Look-ups in named tables: a row name and a column name give one cell, copied from the table.

vilazup:
columns: gane, gog, katoti, raniz, let, mopasil, nadigu, minovep, vugu, mef
zaluzer: [12.7, 91.5, 18.3, 14.3, 80.8, 43.6, 59.6, 32.5, 26.3, 72.0]
raf: [25.1, 87.5, 25.9, 35.3, 56.5, 34.1, 67.1, 51.1, 53.7, 53.7]
mok: [63.8, 52.6, 54.9, 82.3, 6.3, 27.4, 67.5, 82.1, 99.4, 16.5]
refivom: [14.6, 93.6, 18.3, 20.2, 72.5, 38.8, 64.0, 38.9, 36.4, 65.6]
dinu: [17.7, 90.3, 20.5, 24.7, 66.3, 36.7, 64.1, 42.2, 41.4, 60.8]

refivom, let -> 72.5
zaluzer, minovep -> 32.5
dinu, vugu -> 41.4
raf, mef -> 53.7
dinu, raniz -> 24.7
raf, gog -> 87.5
dinu, nadigu -> 64.1
dinu, gane -> 17.7
mok, mef -> 16.5
raf, katoti -> 25.9
mok, raniz -> 82.3
raf, let -> 56.5
mok, let -> 6.3
raf, gane -> 25.1
dinu, let -> 66.3
zaluzer, katoti -> 18.3
refivom, nadigu -> 64.0

bot:
|  | meli | mozeti | sufuv |
|---|---|---|---|
| roz | 46 | 43 | 90 |
| lam | 172 | 214 | 76 |
| soz | 165 | 199 | 60 |
| nasap | 55 | 39 | 114 |
| sef | 184 | 155 | 181 |
| fubad | 173 | 85 | 215 |
| lotudak | 188 | 182 | 173 |
| faz | 148 | 200 | 57 |
| metorin | 172 | 136 | 192 |
| beb | 188 | 145 | 194 |
| lobatol | 104 | 160 | 32 |
| sisu | 70 | 112 | 79 |
| bofulo | 191 | 194 | 118 |
| dobu | 66 | 54 | 135 |

meli of sef: 184
sufuv of sef: 181
mozeti of sef: 155
meli of lotudak: 188
sufuv of bofulo: 118
sufuv of roz: 90
meli of soz: 165
mozeti of lam: 214
mozeti of bofulo: 194
meli of dobu: 66
mozeti of faz: 200
sufuv of metorin: 192
meli of sisu: 70
sufuv of dobu: 135
sufuv of lam: 76
Row with the largest meli: bofulo

Table bibu
fields: gaf, vog, zupin, lef, ruv, viku, noke, taduni, mipovez
tiz: [12.5, 10.3, 12.5, 13.6, 11.1, 11.6, 11.6, 68.7, 13.6]
bipur: [86.7, 82.4, 70.6, 13.4, 83.4, 77.3, 10.5, 13.7, 51.2]
tizor: [45.9, 28.0, 47.2, 56.7, 37.4, 38.9, 41.5, 10.7, 61.0]
zilu: [60.2, 36.6, 60.9, 67.4, 48.9, 50.9, 45.6, 12.2, 74.0]
mekida: [38.2, 46.8, 27.6, 10.5, 41.3, 35.1, 10.9, 10.7, 15.2]
nulup: [11.0, 21.4, 10.3, 13.3, 13.8, 11.7, 12.4, 37.1, 11.6]
disogan: [30.5, 22.4, 31.8, 35.0, 26.3, 26.6, 26.8, 10.9, 38.7]
gop: [12.7, 12.7, 11.1, 27.1, 12.5, 12.1, 43.7, 59.6, 11.2]
zuka: [13.1, 12.3, 12.0, 12.6, 12.7, 12.6, 25.5, 67.3, 10.5]
seg: [12.9, 11.7, 11.8, 10.9, 12.3, 12.2, 19.1, 66.0, 10.8]
tefefet: [12.0, 11.8, 12.6, 14.2, 10.4, 11.1, 13.5, 67.7, 14.0]
tapumip: [10.3, 20.2, 10.9, 14.2, 11.5, 10.3, 13.8, 51.0, 13.6]
dud: [11.4, 14.3, 12.2, 14.2, 10.2, 10.6, 13.8, 63.8, 14.0]

What is the mipovez of bipur in bibu? 51.2
What is the zupin of tefefet in bibu? 12.6
What is the taduni of dud in bibu? 63.8
What is the noke of nulup in bibu? 12.4
What is the lef of nulup in bibu? 13.3
What is the lef of mekida in bibu? 10.5
What is the mipovez of tapumip in bibu? 13.6
What is the viku of tiz in bibu? 11.6
What is the viku of zuka in bibu? 12.6
What is the viku of disogan in bibu? 26.6

Table modobuk
	zerig	foger	seg	fav	kubom
fitifod	0.0	-0.4	0.5	-0.5	-0.4
vufa	-0.2	-0.8	-0.7	-0.1	-0.2
gizemog	0.2	-0.3	-0.8	0.2	0.0
gile	-0.1	-0.5	0.5	-0.5	0.0
vanut	-0.6	-0.5	0.3	0.3	0.5
livezis	0.1	-0.6	0.2	-0.8	0.4
rulavir	-0.2	-0.2	-0.2	0.3	0.3
pozan	0.0	0.2	-0.5	0.4	0.0
fiz	-0.1	0.0	0.0	-0.5	-0.4

What is the foger of gizemog in modobuk?
-0.3
What is the zerig of vanut in modobuk?
-0.6
What is the fav of rulavir in modobuk?
0.3
What is the seg of livezis in modobuk?
0.2
What is the fav of vanut in modobuk?
0.3
What is the kubom of gizemog in modobuk?
0.0
What is the foger of pozan in modobuk?
0.2
What is the foger of livezis in modobuk?
-0.6
What is the zerig of fitifod in modobuk?
0.0
What is the kubom of gile in modobuk?
0.0
What is the kubom of fitifod in modobuk?
-0.4
What is the seg of fitifod in modobuk?
0.5
What is the fav of fiz in modobuk?
-0.5
What is the seg of rulavir in modobuk?
-0.2
What is the foger of gile in modobuk?
-0.5
What is the seg of pozan in modobuk?
-0.5
What is the fav of fitifod in modobuk?
-0.5
What is the foger of fitifod in modobuk?
-0.4

bis:
|  | mek | levo | muzire | vaz | tofofis |
|---|---|---|---|---|---|
| tomipif | 540 | -461 | -317 | 375 | 394 |
| logeno | -504 | 14 | 439 | -422 | -551 |
| kefulab | 24 | 337 | -523 | -36 | 366 |
| gis | -110 | 504 | -417 | -313 | 187 |
| nat | 153 | 195 | -468 | -22 | 387 |
| revofan | 515 | -593 | -299 | 558 | 243 |
| nik | -35 | 441 | -397 | -126 | 322 |
| dukom | 83 | 310 | -420 | -197 | 367 |
| buzadal | 482 | -640 | -35 | 601 | 73 |
| turetef | -354 | -322 | 352 | 47 | -518 |
| zako | 428 | -86 | -457 | 397 | 212 |
| fos | -628 | 14 | 572 | -426 | -570 |

mek of zako: 428
vaz of tomipif: 375
muzire of logeno: 439
levo of fos: 14
muzire of kefulab: -523
vaz of gis: -313
mek of turetef: -354
muzire of zako: -457
levo of revofan: -593
mek of buzadal: 482
levo of nat: 195
vaz of dukom: -197
muzire of tomipif: -317
levo of zako: -86
levo of turetef: -322
muzire of revofan: -299
Row with the largest vaz: buzadal

Table fosovem
|  | botazav | tek | rogile | zigo | vug |
|---|---|---|---|---|---|
| sen | 211 | 166 | 204 | 143 | 113 |
| debiri | 84 | 97 | 119 | 156 | 185 |
| tipe | 128 | 147 | 131 | 155 | 144 |
| kodo | 130 | 157 | 127 | 144 | 146 |
| dekuz | 63 | 122 | 81 | 141 | 199 |
| kebitud | 136 | 125 | 137 | 135 | 170 |

debiri, tek => 97
kodo, vug => 146
kebitud, botazav => 136
dekuz, rogile => 81
sen, vug => 113
debiri, rogile => 119
kebitud, zigo => 135

zemuke:
|  | vosamev | nabipab | puv | lutuvi | zivaf | gimupu | dima | ral | rog |
|---|---|---|---|---|---|---|---|---|---|
| dib | -24 | -20 | 4 | -7 | -39 | 0 | -40 | -32 | -40 |
| sog | -14 | -9 | 8 | 19 | -23 | 7 | -25 | -21 | -37 |
| noduvuk | -21 | -20 | 4 | -23 | -51 | 3 | -40 | -34 | -21 |
| fur | -12 | -9 | -17 | 57 | -8 | -25 | -6 | -15 | -52 |
| von | -17 | -10 | 11 | -39 | -60 | 12 | -54 | -42 | -17 |
| kobag | -32 | -31 | -28 | 1 | -18 | -24 | -16 | -12 | -60 |

What is the ral of sog in zemuke? -21
What is the vosamev of kobag in zemuke? -32
What is the nabipab of sog in zemuke? -9
What is the dima of sog in zemuke? -25
What is the gimupu of noduvuk in zemuke? 3
What is the zivaf of kobag in zemuke? -18
What is the puv of noduvuk in zemuke? 4
What is the gimupu of dib in zemuke? 0
What is the ral of dib in zemuke? -32
What is the rog of von in zemuke? -17
What is the rog of noduvuk in zemuke? -21
What is the puv of von in zemuke? 11
What is the nabipab of noduvuk in zemuke? -20
What is the zivaf of noduvuk in zemuke? -51
What is the puv of sog in zemuke? 8
What is the vosamev of von in zemuke? -17
What is the dima of noduvuk in zemuke? -40
What is the vosamev of noduvuk in zemuke? -21

